In the rows, zero is written as 128.
Z: 4 groups of rows, each row roughly a mix of its group's hidden directions:
Z (138 x 10):
[[143 100 152 145 124 170  98 118 101 132]
 [167 152 102 118 135  89 154 123 132 143]
 [148 135  83 161 140 135 121 120 122  90]
 [ 79 151 137 127 119 110 111 137 168 127]
 [114 128 116  99  76 112 109 128 118 101]
 [156 148 102 120 160 143 106 128 116 167]
 [103 146 151 124  94 151  96 146 157 123]
 [115 124 133 114 145 121 130 192 120 106]
 [157 141  98 141 138 137 100 120 130  80]
 [151 104 131  97 149 150 175 120 140 129]
 [105 162 108  94 119 114 132 119 155 160]
 [157 121 135 134 121 141 121  79 110 165]
 [ 86 110 124 143 157 137  93 134 128  99]
 [122 178 103  99 115 149 114 143 123 147]
 [116 154 105 155  77 123 129 122 153 133]
 [141 142 118 125 102 125  92 123  82 157]
 [118 150 134 112  66 110 126 120 113 136]
 [ 75 117 150 114 131 125 143 123 126 167]
 [121  85 151 151 112 105 136 110 141  95]
 [135 131 156 128 163  99  85 124 135 152]
 [137 133 151 109 171  94 100 151 121 127]
 [119 118 104 167 102 117 159  95 124 141]
 [114 134 146 106 103 108 158 120 136 176]
 [145 149 133 104 119 151 113 109 104 176]
 [ 92 133 119 167  81 124 130 118 142 129]
 [161 137  90 157 137 146 117 115 121  95]
 [114 131 149 132 137 156 134 181 151 105]
 [ 97 127  97 163 143 137  96 106 144 117]
 [124  88 153 168 128 125 140 136 109  98]
 [141 115 130 172 131 125  88 137  98 107]
 [154 130 128  98 157 122 114 119 112 177]
 [146 105 141 112 149 148 152 144  79 127]
 [ 99 133 105 132 124 103 146 161 124  84]
 [154 125 134 134 151 138 105 104 101 174]
 [113  86 144 123 157 150 151 144 138  98]
 [156 135 127 101 135 135 104 115 104 177]
 [152 125 108 170 109 130  85 130 143 114]
 [101 155 159 132 155 123 128 146  85 126]
 [138 127 131 124 148 169  74 119 139 132]
 [119 131 124 102 104 113 165 124 170 102]
 [132 131 103 145 101 150 149  85 149 150]
 [100 108 143 139 117  97  99 146 139  90]
 [115 181 112 117 141 154 113 150 127 150]
 [103 131 103 140  88 129 174 123 135 116]
 [135  77 144 154 125 110 149 123 120  98]
 [146 115 125 103 154 143 182 131 137 148]
 [154 113 130 151 118 120 123 149  76 104]
 [108 132 141 134 129 161  74 121 154 132]
 [127 119 106 101 134 128 176 146 149 159]
 [144 128  86 174 140 143 117 119 127 102]
 [149 116 110 172 115 130  91 144 127 101]
 [ 96 124 117  99 141 125 128 128 173  94]
 [130 111 117 167 141 133  94 151 128  89]
 [145 128  92 167 111 128  98 124 120  96]
 [106 131 160  96 141 115 150 134 156 162]
 [117 136 156 114 136 107 103 178 117 104]
 [126  90 152 149 104 115 149  96 139 103]
 [165 153 136 101 156 101 108 135 142 148]
 [114  93 132 122  89 129 154 138 157 100]
 [101 117 126  84  99 130 147 151 103 141]
 [108 140 105 117 152 140  98 103 122  84]
 [103 113 166 127 154  87 120 148 112 124]
 [117 168 126 113  81 100 140 121 133 144]
 [119 100 109 103  77 128 134 128 158 119]
 [114 117 125 114 115 112 113 177 140  87]
 [158 135 124 134 180 139 152 128 121 158]
 [117 102 141 159  97 135 121 141 135  82]
 [123 136 114 102  71 117 135 128 124 159]
 [152 133 145 115 102 113 168 137 129 169]
 [ 95 127 124 100  91 111 117 140 122  89]
 [151 139 101 134 156 152 109 115 124  82]
 [128 146 128 146  95 154  96 107 160 149]
 [127 126 154 164  95 137  86 119 129 146]
 [124 165 117  90  99 117 114 112 110 155]
 [146 100 114 115 100 142  95  99 146 102]
 [109 125 131  97 114 103 120 156 165  97]
 [166 133 145 124  92 145 126 115 129 171]
 [166 152 119 134 111 118 125 121  86 160]
 [134 144 135 121  99 117  90 113  93  95]
 [121 133  91 112 126 151 151 153 119  84]
 [ 92 128 122 124 173 132 107 128 143  92]
 [127 106 141 115 101 133 166 156  91 142]
 [137  76 168 137 136 115 150 131 134 112]
 [117 128 145 163 175 144 122 140 120 160]
 [127 129 143 147  92 128 160 138 121 177]
 [131 118 126 101  89 123 130 107 154  84]
 [116 182 100 115 134 147 117 145 115 148]
 [148 146  81 100 165 129 137 130 137 115]
 [130  84 138 166 117 118 142 125 116  91]
 [112 129 154 162 116 113  75 132 131 139]
 [ 99 109 105 136 118 128 184 117 119 113]
 [141 132  92 145 142 141 115 118 108  78]
 [150 117  94 110 145 142 177 112 115 123]
 [171 144 117 124  80 120 141 113 116 146]
 [127 172 110 120 148 148 105 139 110 164]
 [122 133 127 134 157 140  70 104 135 109]
 [ 99 131  98 107 131 116 111 128 177 110]
 [136 111 166 107  94 113 128 160 101 134]
 [101 112 136 145 135 110 138 168 130  84]
 [ 95 141 102 142 152 127 116  97 166 134]
 [134 119  97 166 133 136 102 134 113  85]
 [ 93 130 154 145 100 139 157 139 140  94]
 [ 93 150 124 166 149 135 140 144 153 102]
 [123 149 142  84 132 118 162 110 146 158]
 [108 126 156 106 129 108 163 140 144 169]
 [110 151  97 130 139 133 100  86 157 120]
 [120 113 113 122 124  85 135 101 168 105]
 [133 109 109 135 135 122 165 160 141  84]
 [151 146 129  99 125 136 147 118  93 172]
 [151 116 136 146  95 160 117 115 102 162]
 [ 97 103 155 158 142 101 141 140 122  98]
 [104 119 144 122 121 122 158 163 152  88]
 [124 121 106 110 116 107  91 163 145  96]
 [161 104 124 147  95 114 148 135 129  88]
 [105 113 114  98 139 134 140 124 182 110]
 [130 146 144  85 148 135 168 113 135 152]
 [129  93 143 156  99 125 141 100 147  96]
 [178 100 130 113 124 148 153 106 138 144]
 [106 139 117 105 120 106 185 135 144 120]
 [114 139 158 124 153  89  90 146 139 135]
 [ 82 116 147 106 110 108 149 132 102 148]
 [131  87 144 137 106 106 152 101 147 101]
 [137 172  99 106 133 149 103 134 137 157]
 [132 109 163 123  97 110 147 164 112 153]
 [166 114 128 126 100 153 159 134  92 121]
 [116 159 120 129 116 140  92 117 176 142]
 [145 141  89 138 104 139 156  94 146 145]
 [134 118 159 131 125 139 125  86 146 173]
 [186 125 126 126 149 125 123 107 112 156]
 [149 123 101 165 116 131  94 132 118  91]
 [106 128 167  88 148 131 146 131 141 157]
 [142 135 161 101 158 130  84 149 130 130]
 [134 149 122 111 165 119 107 121 107 175]
 [109 130 138 165 162 132  83 137 112 125]
 [101 126 155 116 162 121  86 152 132 115]
 [136 133 105 122  76 109  99 133 100 129]
 [162 126  99 133 129 125 105  81 136 152]
 [121 146 115  95  78 113 140 127 127 157]]

which group is each row in? (one row of each group first):
[140 103 144 119 152 152 178 124 151 134]	B
[113 140  96 128 103 172 133 109 159 124]	P
[179 141 144 113 116 130 158 132 140 158]	K
[151 155 112 111 115 170 113 135 106 158]	Q

[125 142 149 132 112 150  69 149 138 123]	P
[166 140 102 152 129 133  95 126 148  96]	K
[119 145 128 142 145 133 110 141  97 183]	B
[126 156 166 132 117 109 146 121 109  84]	B
[126 107 149 142 104 124 159 147 112 174]	K
[ 87 137 145 125  99 114 103 137 156 100]	Q
[128 166 130  98 103 127 140 131 174 142]	P
[155 144 135 103  94 162 145 114 150 148]	P
[ 97 126 155 118  95 144 131 104 165 145]	B
[ 96 132 118 141 174 126 123 124 171 125]	K
[ 78 110 104 158 142 124 125 129 106 108]	K
[120 102 156 163 107 133 126  93 123 159]	P
